One vector is turned by the same rotation once a tick. Each row is the vector after some number of ticks, and that number follows the row.
The counts run from 0 to 382.
[ -2   8  -2   2  -3  -6   6  -2  10   1 -25 -10  -4 -17   8  21   9 -15
 -18   0 -11  -1  11   0  -3   2   4  27   6  -7  -1 -17   6  -3 -10  -2
  -3   0   6  15   4 -13   6 -23   4   3   8 -15   5   6  -2 -12  14 -14
  15  17   2   5  19  13  16   8  -6] : 245
[ -7  -3  13  -1   1  -4  13  -7  -3  -1 -11 -11  14 -10 -14  -3   6 -22
 -19 -15   5  12  20   0   6 -10 -10   4  19  14 -16  -1  -4  -5   0   1
 -21  -1 -10   8  16  -7   7 -10  -1   4  -3  -1   5  -2  -5  15   7  -3
 -11 -18   2  12  13   6   9 -20   2] : 221
[ 11   1   8  -6  -6  15  -1   8   4   8 -25 -22   2 -33  -2  12  22 -12
  -9 -13   3  -7   9   5  10   4   2  13   1  -1  -8 -11  -7 -10  -8  -2
  -9  -7  -6   4   6  -9   7 -10   2   7 -10   9   4   5   0  15  14  -1
  -2  -1  12  13   8  19  17  -1 -19] : 69
[ -3  -6 -17   3 -10  -3   9  10   3  -3 -22   4  -2 -10  -2   4  21   7
  -4   5  -2   6  12  -7 -20 -13   8   1  -2   0  -5 -14   9  17  -6 -18
  -6 -16   5 -10  11  -8 -20   2   9 -10   7  -7   4   9 -14   7  11 -19
   2  -7  20  -2   6  16   4 -16 -11] : 103
[ -6  -1  11   1  -4 -10   7  -7  -6  -5  -5   4  14 -13 -15  -8   8 -12
 -21  -5  15  17  14  -5   1  -2 -12   7  26  11 -16   4  -4   4   3  -1
 -23   0  -7   2  10  -9  -3  -5   7 -10  -5  -4   9  -2   7   6  12   1
 -11 -19   0  10  14  12  12 -26   1] : 220
[  4   4   8   2 -18  -6   3 -12  -6  18 -13  -5  -5   2  -3   1   2 -26
  -8   9  16   7   6  -9   4 -10  -4   2  20   1  -2  14 -14   3  11 -25
 -30  -4   7   0  10  -9 -13 -17   3   2  -7   0  -8  -7 -10   2  -1   0
 -17  -6   2   4  14  19  14   1  -6] : 380
[-14  -1   4   5 -10   5  17  -1   5  10 -20 -20 -17 -13   2   6   3 -19
 -10   8   8   6  20  16   5  -5  10   1  12  -6   7  -5  -3   5  -4 -12
  -6  -4   3   7   4  -9   8 -15  -3   6   1  11  -3  -7   4  -5  25 -12
   3  29 -10   3   8  20  16  10  14] : 37
[ -1  -7  17  -4   1  11  11   2   8   5 -19   4  -3 -23 -18  19   4 -14
 -16   3   6   0  10  -8  -6 -12   4   9   0   1  -2 -15   2  -7 -21  -2
   0   5  -9   2   7 -19  -1  -9   5  -7 -15  10   8   5 -15   6   4 -20
   4  -1  -1   2  16   6  -1   5 -27] : 85
[  4  -2  -2  13  -5   3   8   3  20   3  -9  -5   8   0   5  -4  14   3
  -9   3   6   3   9   2 -24  -6 -30  13  13   3 -15  21  11  -8  -9  -7
   1  -5  -3  15  -7   0  -5  -1  17  -8  -1  -1 -14   6   6  26  21 -10
   6  -7   0   4  13  13  21  -5 -20] : 334
[ -6  -2 -20   2  -5   3   6  13   3  -2 -14  -3   5   3   2  -1  22  10
  10   1  11   0  15 -23 -17   1  -6   8   1  -3 -14  10   1  -6  -6  -8
   5 -16   1  11   7  10   1   7   5 -16   8  -5  -8   4  -5   9  26   1
  -9 -10   2   8   2  18  27  -3 -19] : 323
[ -6   1   2   5 -10 -10   8  -6   7  12 -18 -14 -16 -19  13  11   0 -18
 -19   3   8   8  12  11  -1   2   1   2  19 -10   8  -8  -1  10 -13  -7
 -15  -3  -1  -4  -7  -4   6  -2  -4  -4  10   5  -1  -2   8 -10  28  -9
  10  18  -9   9   7  26  13  -4  11] : 32
[-14 -12 -16  10  -5  -1  25 -13  -4  10 -18 -23   7 -17  27   9  11 -13
  -2  -4  14   9  10  14   5  -1 -11  10   8   0 -22  -1   5  -5   7   0
   0  -5  12   5   5   0  10 -13 -14   0  -2  -2  -1   4 -13  13   2   7
  -5  -9  -7  19  15  12 -11 -10  -2] : 14
[  2   2  -4   5  -6   9  11   5  12   7 -14 -20  10 -14   3  12  11  -6
   8   8  15  -7   8  -3  -4 -10  -9  10   3   5 -16  10   4  -2   0 -19
   1  -6   1   0   7   5   8   2  -7  -4  -5   3 -21  -8  -4  28   9   1
   3 -20   2  18  14   9  16  -9 -26] : 331
[-15 -10   4  -1 -13  11  20   4  -5   5 -19 -11 -11  -7  -6   9   9 -18
  -4  11  13  11  21   8   4 -12   8  -5   6  -3   5  -3  -8   4  -3 -15
  -9  -5   8   3  14  -8   7 -19 -10   2  -2  10   1  -4 -13 -10  26  -3
 -16  10 -11   5   6  21  17   8   8] : 42
[ -7   7   9   6 -21 -12   6  -8  -2   7 -14 -12  -7   9  -8  -1   4 -15
 -10   5   3   5  20  -1  -9   2 -12   8  19   2 -10  11  -7  -7   4 -10
 -25  -4  -3   9  -1   9  -7 -17   5   8   1  -8  -7   3   8   3  29  -2
 -18   6   3  -5   1  19  28   6   5] : 378
[-22 -12   1  14   9   3  28 -10  -5  15  -6  -9  -6  -4  -6  18 -11 -21
  -2  -8  17  13  24   7 -17   1   3  12  16  -2 -13   5 -13   2   2  -1
  -4  -5 -10  10  -1   5  -5 -15  -7  -6   0   1 -14   3  -5   6   5 -12
   4  -3  -4   1  10  14  -2  -6 -12] : 358
[-17  -7 -16  -1   1   5  11  14  -4  -6 -17  14  -7  -3 -11   6  19  12
  -2   1   1   3  27  -5 -30 -10   6   6  -6   1  -6 -10   6   9  -2  -6
   5 -14   5   7  10  -9 -16  -6   9  -3   4  -5   4  13 -12   2  18 -22
   2   2   8  -9   6   9  12  -4  -8] : 98
[ 16   3 -10  -7  -6  13 -13  11   8   6 -23   6  -3 -25   6   7  25  -5
 -13  -1  -1   5  -7  -3  -3   7  -3  14   9  -1   2  12   6  -3  -6  -9
 -14  -9  -2  -3  -1 -15   3  -5  16 -10  -5  -2  11  10  12   0  24  -4
   2   1  -2  11  15  12  20  -4 -15] : 71
[  4  -4   3   4   5   3  13  -7  15   2 -11  -1  15   3  -1  -5   9   3
  -2 -10  15  -7   9 -20  -9  -2  -1   4   6 -10 -16   2  -5  -2  -3 -15
  -2  -8  -4  18  -3   0   8   3   1 -12  -7   2 -15  -3  -9  16   2 -10
   3 -21  15   9  13  30  13 -10 -31] : 325
[ -3  -2 -11  -9  -6  -8   1  -2 -15   7 -16  -1   6 -17   2  10  15 -16
  -8 -11   7  11  13 -11  -5   3 -10  20  15   6 -14   2   0 -16   0  11
  -7  -5   6   4  13  -3  -4 -17   5  -3  -3 -20  16  18   1  -7   8   6
 -20 -24   6  14   8  12  12  -5 -11] : 231
[-21  -9  -6   9   2 -10  20  -8 -16  18 -12  -5 -15   3   0  24  -4 -16
   7   0  22   8  21  -8 -13  -2   5  12  18   6  -6   8 -16   0   9  -5
  -8  -6  -5  -6   5   9 -10  -8  -8 -12  -1  -6 -10  -2  -8   6  13  -3
   1 -18   3  -1  -1  24  -3  -9 -13] : 363
[ -7  -5   2  -2   9   9   3   4  17  -2  -6   5  -3  -5  -7  -7  10  -7
   1   5  11  18  10 -11  -8  -5   7   1  10 -17   3   4  10 -11 -21  -1
  -3  -6   1  12  -5 -11  17   2  17 -13  16  11  15   6   5  -3  18 -25
 -10  17  -4  -5  18  12  13   9  -6] : 301
[-13 -11  -5  10   2  -5  21 -12   2  16  -9   4  -7  -6  12  14   0 -21
  -3  -1  18  27  14  -2 -15  -6 -10  15  20   0  -9  12  -4   1  -3  -5
  -1 -10   3  -2   0  -4  -3   3  10 -16   2  -1  -3   1 -12   3   2 -12
  -2 -14 -14  11  16   2 -12 -14 -13] : 352
[ -4  -2   4  -2  -3   2  19 -15  -4  15 -11  -8 -20 -10   4   8  -8 -23
  -3  12  23  16   2  -7  10 -13   8   2  16   0   6  11  -7   5  -8 -14
 -20  -8  -6  -7   6  -6  12 -10  -3 -11  -8   3   0  -7   5  -8  15  -3
  -2   3 -20  15  18  23   1  -6  -1] : 35
[  0   3 -13 -10  -9   6 -11   5  -3  -1 -19  -3   6 -10   0  -5  17  -3
 -19 -17   1   0  13   1  -5  14   2   8   7 -12 -11  -1 -10  -3   0  -2
 -21 -14  -3  15   2  -6  -4  -8   4  -3   3   2  10   5   4  -1  27  -8
 -20  -5   5  14   6  27  30  -6  -2] : 60
[ -9   8  -8  14  -7  -8  14   0   8   6 -16  -2  -4  19   7   5  17   2
   4   9   5  -1  11 -10  -4  14   1   8   7 -19  -7   1   0  -7  -7 -13
  -1 -11   2  21  -8   7   6   1   9  -7  13  -6 -10 -10   3  -2  18 -12
  -7  15   6  -4   4  27  16   6  -8] : 153
[ -8  -4  -6  16 -12  -8  20   5  -2  14 -18  -5 -18   4   2  16  10 -13
  -8  -1   5   5  23  15 -18   4   1   8  17  -8  -3   2  -4  10  -4  -8
  -6 -10 -11   0   1   1 -21  -6   9 -11   2  -4 -18   2   3  -1  18  -8
   4   6  13  -9  -8  31   4  -1  -1] : 366
[-11 -12   3  13  -1   3  15 -14   3   7 -10  -9   6   0   9   0   9 -12
  -7 -12  34  10   8   4   2   7 -15  -4  13  -8 -22  10   1 -11  -9  -3
  -8  10   2   8  -8 -13  -4  -6  -2  -5 -10  16  -1   4  -9  15   3  -6
 -16  -3 -13   3  12  16  -8   4 -27] : 177
[-22  -5 -17  15   0   0  19   5   5   9  -7  -7  -6 -10  10  22   1 -16
   5   7   8  22  28  16 -20   0  -6  22  16  -4  -9   8  -5   6  -3   2
   0 -11   1  -1   3   0  -8  -1   4  -9  18  -6  -5   1 -10   0  23  -8
  -2   9 -10   6   6   0   4  -9   3] : 355
[  0   2   7  -6 -12   7  18   3  -3   0 -14 -14   7 -12 -17   7  -3 -18
  -4   7  18  10  23  -6   2 -11   4  -3  20  13  -1   8  -7  15   9 -22
 -15   8   2  -6  26  -9  -1 -11 -10  -2  -4   2 -12  -3  -6  -5  10   6
  -5  -1   0   9  12  13  22  -2  -8] : 211
[-23  -7 -23  -1 -15   0   9   0 -11  -2 -19   0  -4 -15  -3   0  14   5
  -3  18  12   0  15   3  -2 -13   8   5 -12 -14  -4 -21   5  12   5 -15
 -17  -9  10   4  10  -7  -9 -16 -10   3   8  -4  12   3 -18   0  18 -13
 -14   5  -1   1   7  17  10  -9  -3] : 267
[  3  -5  -5  -3   3   2  -4 -16   3   4 -16 -19  -5 -14   6  -3   7  -4
  10  -3  16   4  11 -22 -11  -4  -1  -2  -5  -1  -3  -5  13 -20  -9   0
  -8  -5   8   6 -15   3   5 -14   3  11   1   3  10  12  12  16  17 -16
 -19  -4   7  -2  14  23   9  14 -15] : 286
[  0   0   6  -9   9   9 -10   3  13  -2 -13   1  -7 -23 -17   6   8  -2
 -14   0   5   0  10 -10 -10   5  -7  23   1   4  -3  -2   3 -11 -14   4
 -10   4  -8  12 -11 -12   2 -17   9  -5  -5   4  10  13  14  -3  23 -17
   0  11  -7   2  16   6  28  10 -24] : 77
[ -8  -3  -6   6 -10  -5  12  -4   5  -1 -20   5 -17 -17  -4   7   9  -4
 -20  21   2   3   6   3   6 -13   4  11   4 -11   3 -20  17  14  -9 -19
 -22   1   3  -5   4 -11  -2 -14   2  -8  -3  -7   5  -4 -11 -13  12 -17
  10  14  -5   6  23  10   0  -6  -5] : 256
[-21 -14   6  -2 -16   3  17  -2 -17   8 -17  -4  -9 -10 -13   5   3 -17
   1   5  16   8  19  -2   6 -14  -1  -7   7   0   1  -4 -12  -5   1 -10
 -13  -8  -5  -4  11  -5   4  -9  -8   0 -10  12   6  -6  -6  -3  20   2
 -28 -10  -4  10   1  24   8  -2   4] : 46
[ -1  -5   6   2  -9 -13  -3  -4  17   9  -8 -24   3 -22   3   2   1 -26
  -5  12  15   6   8   1  -3 -19   0  10  14  -8  -1 -17  15   0  -8 -15
 -14  -1  14  -4  -5  -4   2  -2   8   0  22   3   5  -2  -5  21  -2 -14
  -8   1  18   8  24   3   3  -7  -8] : 124
[-13  -5  19  -4  -4   6  22 -14  -8   8 -18 -15  -9  -2  -9   3  -6 -21
  -8   4  17   6  23   3   3 -14   9  -1   8  -5   4  -5 -12   2   0  -2
 -13   0   0   4   6  -7  13 -18 -14   0  -8  13  -4  -4  -5  -4  18  -4
 -13   6 -11   5   9  24  13   6   4] : 41
[ -1  11  -5  -2  -9   5   9   5   7  -5 -16 -12   2  -3 -10   5   7 -13
  -8  11   9  18  23   0  -9  -3   5  -5  17  10  -3  10  -8  19   3 -15
  -9  -1  -1  -9  18  -4  -1  -2  -7  -6   5  -1  -8  -2   7  -7  21   9
  -1  11  -5   1   6  15  32  -4  -3] : 207
[ -9  -8  11   1 -11   1  17   3  -2  -9 -14   1   0   5 -25  -2   9 -12
 -19  -2  11  16  22  -1 -15  -6 -19  -6  21  16  -8  16   3  -2  -5 -10
 -12   8  -3  -2  16  -9  -5 -10   6  -6 -12  -2  -4   7   9   3  18   5
 -13  -5   5  -3  -2  19  25   0  -1] : 214
[  2   5  -3   0   5  -5  14  -7  -3  12 -17  -7 -13 -28   0  21   7 -17
   2   4   5   7   3 -16   6 -10   5  29   2   7  -5   0   1  -2   4   0
  -7  -3  -1   3   9   0   8 -28   0  -3  -9 -16   4  12   8  -7   3  -1
   6  -7 -10  17  18   7   9  -4 -19] : 243
[  2  -8   5   2  -1  -5   3  -6   4  14  -9 -17  -1 -25   1   3  -2 -19
   8  21  16  13   4  -8  -1 -24  -5  10  14   3  -6   0  15  -6  -9 -22
 -17  -3  12  -8  -2   5  -2  -6   4   0  13  -5   6   1   1  22  -8  -8
 -10 -10  14   2  26   5  -3  -6 -16] : 123
[ -2  -5  -3  -2  -9   1  25 -11  -5  21 -20 -15 -23 -19   8  18   0 -23
   0   9  22   8   6   2   3 -11   0   0  10   1   5   9   2   0  -1  -7
  -3   1   2 -14   1   0   5 -12  -9  -2 -11   2  -8   6   1  -1   7   5
   7  -1  -5   7  11  30  -6   6  -4] : 30
[ -5   9   8  -5   0 -16   6 -19  -1   0 -22   0 -10 -17  -8  20  -5 -13
 -12  12   8  -1   5 -28   5  -7   5  22   8  -3   5 -11   2  -6  -7   2
 -14   4  -1   5  -2  -1   7 -22  -1  -4  -3 -14   7   3  -4 -15   7 -13
   7  -7 -12  18  22   8  10  -5 -18] : 248
[ -7   1  -1   7   4  -5   9  -1   7   4 -16 -11  -6  -8  -3  14   1 -10
 -12 -11  19  13  23  -2 -13  18   2 -10  22   0  -3   5  -7   9 -10  -2
  -6   8 -17  -7  -3   1  -1   6  -3 -16   3   1  -6  11  16  -3  24  -6
  15  15   0  -1  -1  31  17   0 -13] : 197
